rotation steps, each row followed by its count of steps
The counts run from 0 to 269.
[ 21 -33  -2   0  19 -15  26  40 -18  -1 -17  11  20 -27   7 -13  -1 -14
  47   1   9 -11 -12   8 -14   3  15 -12  11  40 -18   2  -9  11  -6  -4
  16  -9 -12 -22  14  -5 -22 -17  34 -11]
139
[ 20  44   7 -17  -5  -5   9   8  -9  -5  23   6  -1  -5  31  36  -5 -16
 -19  -9  -3  -8  27 -17 -12  -8   7   0  15  -8  -8  26 -44  11  -7  18
  -1  12   4 -46  -9 -13  12   4  11  34]
165
[ 39 -27  17  -4  10  12  20  25 -19   2 -34  17  12   0   4 -31  12  -9
  12 -33  20  14 -10   5  -4 -11  -5 -33 -26   0  -2 -14   6  11 -28  -7
  -1   1  -7  -4  -4  -2  39  18  33  14]
183
[ -9  22 -17 -11  -5 -21  -7  15   9 -15  -3  -8  13  -5  -7   6 -11  -5
  13  -7   6  13  26 -28 -12 -13  -7   1   4 -16   7  -7 -50 -12  17 -16
 -21 -35 -10 -29 -41 -26  12   6  11  41]
18
[ 12  -7  -9   3  -8  25  30  13 -16  19 -31  39 -41 -21 -15 -35  -1 -12
   8  15   4  -2   9   2   7   6   6  10 -19   2  -3 -31  19  24 -29   7
   1 -23 -11 -21   6  24   0  23  -3   9]
86
[ 56  17 -23 -15 -24  -2  -4   5 -15 -28  28 -15 -11 -33 -13  14   2   6
  15  -5  -3 -11  18 -14  18  -7 -22   5  20 -20   3   2 -28  20  -5  -2
 -29  -2  -8 -28 -11  14  20   2   7  19]
161
[  2   2  14  21 -14  11  36 -12   0  29   0  31   8  42 -12 -25   7  -9
 -13  39 -16  24  25   1 -18  -3  17 -13 -12  -5 -44  -6  22   5   3 -18
   8  -4 -13 -21   8  26  15  -6   9  -2]
89
[-54  15 -24 -12  11  10   1  12  13 -18 -13  41  30  -1   2  11  -3  42
 -20   5  22  -3   4  -2  26  13   0 -11  11 -10  -6 -24 -14  -2 -32  -1
 -14 -13  -1 -13  -9 -15   9  11  17   4]
113
[-12  -7 -29 -17   3   6   6  11  -1 -16   4  21   7 -24  10 -28 -23  33
  31  20   9 -24   0 -15  16  16 -19  -6  28  -9  10   7 -32  -5 -13 -20
 -11   4   5 -18 -15  27   6   1  32 -12]
257
[  5 -10   3   2  34 -20  37   7   9   4  11  -7  53  34  -2  -4   6  14
   9 -10  -1  -9   2  19 -17  11   8 -27 -14   9 -18   1 -36  -5  17 -30
   5  -5  -9   0 -14  -7  -7 -31   5 -24]
142
[-51  16   8  -9  33  41  28   7  -3  33 -22   8 -18  23 -23  -8  23   3
 -19  12   4   1  19 -20 -23  15   9   6   4 -16   6  -9 -17  -9 -22  10
   4  -4  -8  -6  -9  -5 -11  11  12  14]
217
[ -3   4   5   1  -7  12   1 -17 -31  -5  -1 -34 -14   0 -28   1  56  -6
 -24   0 -26   2  -4   3  14  21 -12  16  20 -19   3  17 -35  41 -31 -10
   9  25   5  -7   1 -14  11   6  -6  10]
66
[ -9   6  -6 -12 -15 -21  -4   8   6  -8  -2  -1  14 -10   2 -15 -14 -13
  21   4   9   6  22 -24 -18 -21  -3  -9  20  -9  -4  13 -38 -22  26 -18
 -22 -10 -11 -23 -28 -16  37   7  27  22]
19
[-20 -12   6 -10   5  30  27 -18 -24  22   2 -11  -2  -6 -20 -18  34  -1
 -13  14 -11  -8  10  -4 -12  15  17  -3   6 -32 -10   8   1   4 -17  -5
   8  46 -13   2   3  18  54   8  18   4]
73
[  2   3 -28 -11 -13  -9  11  -4  15   6  32  -4  32  19 -28  23 -18   0
  15  -1   5   4   8 -36  11   1   8   0  37 -32  -7   1 -39   0   9 -45
 -10   2  -5  -9 -13  11   0 -19  22  14]
14
[ -1 -27 -20 -18  31  -4  21   5  -6  14  11 -15  12  -9 -25   1  14  15
  46 -17  13  24  -5  22 -38   0 -14 -29  15  15 -19   0 -21  20   8 -26
   1 -25 -17 -19 -12 -10  -7  -7  14  -2]
147
[-18  11 -30   8 -12  -2 -14  40  20 -10 -21  26 -16  -9   6   7  31  29
   9   8 -16 -14  12   6  -3  23  12 -11   4 -28 -11  15 -21  -6 -44  -7
  -6   1  -8  11  14 -11 -24  -2  12  -6]
107
[ 19  36  -4  -3 -15   8 -32   0  -4 -24  -8   9  -4  -2  16   1  36 -30
   2   2 -38 -16   9 -12 -21 -13  -3  -4   6 -22 -24   0 -38  14 -13   5
   1  35  -5  -8 -12 -12  22  14  15   9]
63
[ 16   3   3  19 -27  11  41   6   4  28  -8  37 -19  29  -6  -1  19 -15
  -8  31 -20   1  36  -3  -7   8  26  -1 -17  -2 -35  13  14   0 -22  -9
   8  -3 -10 -13  18  33 -17   6  -5 -16]
90
[ 12  41   0  10 -23  17 -15   0  17 -27  -8  36  12  15  -5  -1  33   3
 -33  15 -22 -15   3   3  -6 -25   3   1 -12 -27 -20   7 -27  15 -12  11
 -17  38 -11  -6  -3  12  12  14   0 -31]
203
[ 61 -21  -7 -17  20  19   7  29 -10  12  -1  -4   1 -15  -2  -7 -33  -7
  22 -22  -7  -6 -35   6  -8  -5  -7 -14   2 -17 -13  -9  -8  28 -25   1
   1  18   1 -27   5  25 -12  13  14  11]
42
[ 47  26   3 -14  -8   7  -7  13  -6  -9   0   7 -17  31  11   6  13 -12
 -16 -17 -15  -5   8  -9   3  -7 -34 -20   0   2 -38  -7 -45  19 -34   7
  -6 -23  13   6  -5  -5 -24  29  -2  -2]
54
[-14  -5 -21 -16  -8  -5  14  -7  12 -13  21  11  29   9 -21  29 -20   1
  14  -3  26   1  25 -32  25  -7  10 -14  33 -13  -4  14 -35  15   4 -16
 -27 -11   8 -17 -23  21   8   3  32 -14]
15
[-32   5   2  -1   2  42  12  17 -12  12 -14   6 -24 -15 -24 -25  23  -2
   4  24 -14 -20 -16 -13  -3   2   4  28  24 -35  14  10 -24   8 -12 -10
  11  40 -14  -2   6  18   4  -6  29  -6]
213
[ 36 -13  10  -7  24  -8  28  34  -9  -5 -17 -33  -9 -34  -1 -15 -12   8
   8 -18   7  -9  13  26  -8   9  18   0 -12 -11  26  17 -21  10 -15  26
 -22  -4  -8 -36 -15 -17 -11  18  -4  17]
33
[ 48 -14  -6  -9   1  12   5  -9  -6   8   3 -27 -24  12 -12 -16   7  -7
  17 -13 -13  26 -28   3  -2  -2 -46 -16  13 -14 -16   4 -28  31 -12 -26
   7 -18   7 -20  -2   8 -24  12  -3  21]
50
[ -6  -6 -31   2  13  -6  -3  41  -9 -10 -19  16 -11 -41  -3 -20  -6  17
  15  21 -14 -10  -1  36   2   8  13   2 -11  16 -16 -12 -20  24 -25   2
   1 -27  -8 -22  20 -18 -31 -12  -6 -14]
242
[ 59 -24   2 -16   0  11  14   7  -7   0  -6 -12 -35   2  -9 -31  16   5
  20 -15   3  11 -11   5  10   0 -41 -25   9  -4  -9  20 -13  23 -21  -8
  -6 -14  -4 -10 -13  21 -20  27   4 -16]
49
[ 30 -26  16 -22  35  25  31   7 -16  11   7  -5  14  23 -16 -19 -11   8
  -6 -20  15  26   0  23 -11   0 -30 -41  -1  14 -24  -9   1  25 -15  -1
  -8 -18  -4 -21  -5  11   9   9  14  -7]
44
[-17 -18   5  13  -5   5  20   3   3  18 -27  15  12  14 -27 -61  -1 -14
   2  34 -19   1   6  -5   6  -3  19  13 -15 -12 -18 -29  -9 -13  11 -43
  -1 -22 -21   2  -7   2  30  -4  15  12]
228
[ 32  14  15  -3  -4   0  23  -5 -24   2  21 -18  30  -1  -6   1 -11 -23
 -11  -8   0   3   8 -12   0   4  13   9   8 -17  19  15 -30  24   5 -16
   3  51  11 -35  -1  21  31 -17  19  25]
170
[ 19   1  -3  23 -15 -15  11  31  -3  -8  -4   1  13 -23   3 -21  -6  10
   1  31  -1 -14  -2 -34  25  19 -11  24  31 -10  -4 -30  -2 -29 -20  -4
 -16 -28 -19 -12   3  -6   6  -1   5  45]
124
[ 14   5  11  -7   0   2  44  -5 -31  -7   7  -3  28  -4  -1  13  -6 -12
 -14 -12  11  -8  29 -10  19  10  25  -3   8   4  15  19 -19  30  -7  20
  -9  42  10 -37  -5  20  24   6  31  -9]
171
[-13  -8   6   8  -5 -10  63   5   4  28  12   3  22  -1   2 -11 -18  -1
  -9  32   6 -27  11 -13  22  25  27  22  34   3  -8  14 -23 -13  11   5
   1  -2  -5 -30 -12  16 -35   3 -12   7]
127
[-41  11 -28  15  15   9 -16   2  12  -8 -13  13  25  15 -29  19  17  20
 -12  19 -12  43  11  12 -20  18   8  -5   7  -7 -19  -7 -18  30 -11 -23
  11  -4   6 -19  12 -21 -19 -13  -6  19]
104
[-21   1 -19 -17  13   1  17  19   1 -15  16  21  22  16  16  -8   6  52
 -16  14  21   7  25   5  15  22 -27 -30  28  10 -19  17 -13 -15 -34 -15
 -14 -27  -7  -8  10  -2   2 -24  23  -9]
253
[ 29   9  13  -5   7 -21  34  12  -4  15  17 -30  45   8  -7  19 -17  -8
 -24  -4 -18 -14  15  -7 -19   4  32   0   1 -32 -17  18 -29   1   6  -5
 -18  25   0 -24   2 -16  10  -5  -7  22]
30
[-16 -13  11  14 -14 -24  58  -8  -1  18  10 -11  37   8 -15 -29  -7  12
  -8  37   6 -17  10 -16  19  21   5  13  33   2   0   7 -24 -22  17 -13
  -5 -11 -12 -22  -8  15   5 -12   0   7]
126
[-13 -16 -31 -26  -1  10  13  20 -17  -9   5  -2  -6 -31  -6 -10 -22  33
  29  18  19  -8  13 -19  16  28 -29  -1  43   3   3  -7 -29   0 -24  -9
  -7 -15  11 -15  -5  15 -17  10  17   1]
258
[ 18   6 -11 -13  -6 -17  -1  31 -15 -16  -9   1  22 -41  18   1 -37 -27
   3 -14  -5 -17   8 -13   6 -12  21  15   2  -6  12  -2 -36  11  -3  10
 -21  -1   3 -38  -3 -26  13  14  10  34]
26
[ 56 -22   0 -16  36  21   6   9 -15  -6   4   3  25   5 -14 -13 -28  -2
   8 -23  17  20 -20  16   3  -5 -18 -27  -1   1 -16 -21   3  46 -27   1
 -11  -2   0 -35   1  15   8   8  26   6]
43
[-20   0 -21  -2  16  -5   2  15  -5  -7   4   5  45  -2 -23 -19  -9  32
  -6  33 -21  26   4  36 -22   4  -4  -5  -5   0 -31 -16 -11  13   6 -29
   3 -12 -14 -19  22 -10   9 -41   1   5]
244
[ 47   1   9  -4  14   9   0  21   1  16 -39  21   7   3  27  -5  -1 -22
  12 -36   9  -3 -16  -7   0  -7  11 -15 -30 -16   2 -17  -4  21 -32  -2
   3  16   1 -19  -5  -2  20  21  31  31]
182
[-15  10 -16 -16 -15  -9  25  16  -1   6  13  12   3   5  25  -5 -12  18
  18  17   3 -27  45 -33  -6  20   1 -21  26  -4 -25  21 -28 -39 -11   2
 -14  -4   6  -8 -19   9 -14  19  12  -3]
262
[ 24 -21   3  -4 -26  14   8  -1  -6  25  -4  17 -13   6 -10 -14  23 -23
   8  -3  -3  26 -11   7 -22 -21  -2 -30   0   2 -63  16  11  16 -17 -13
   1   2  -4 -13   7  18  20  35  18 -10]
192
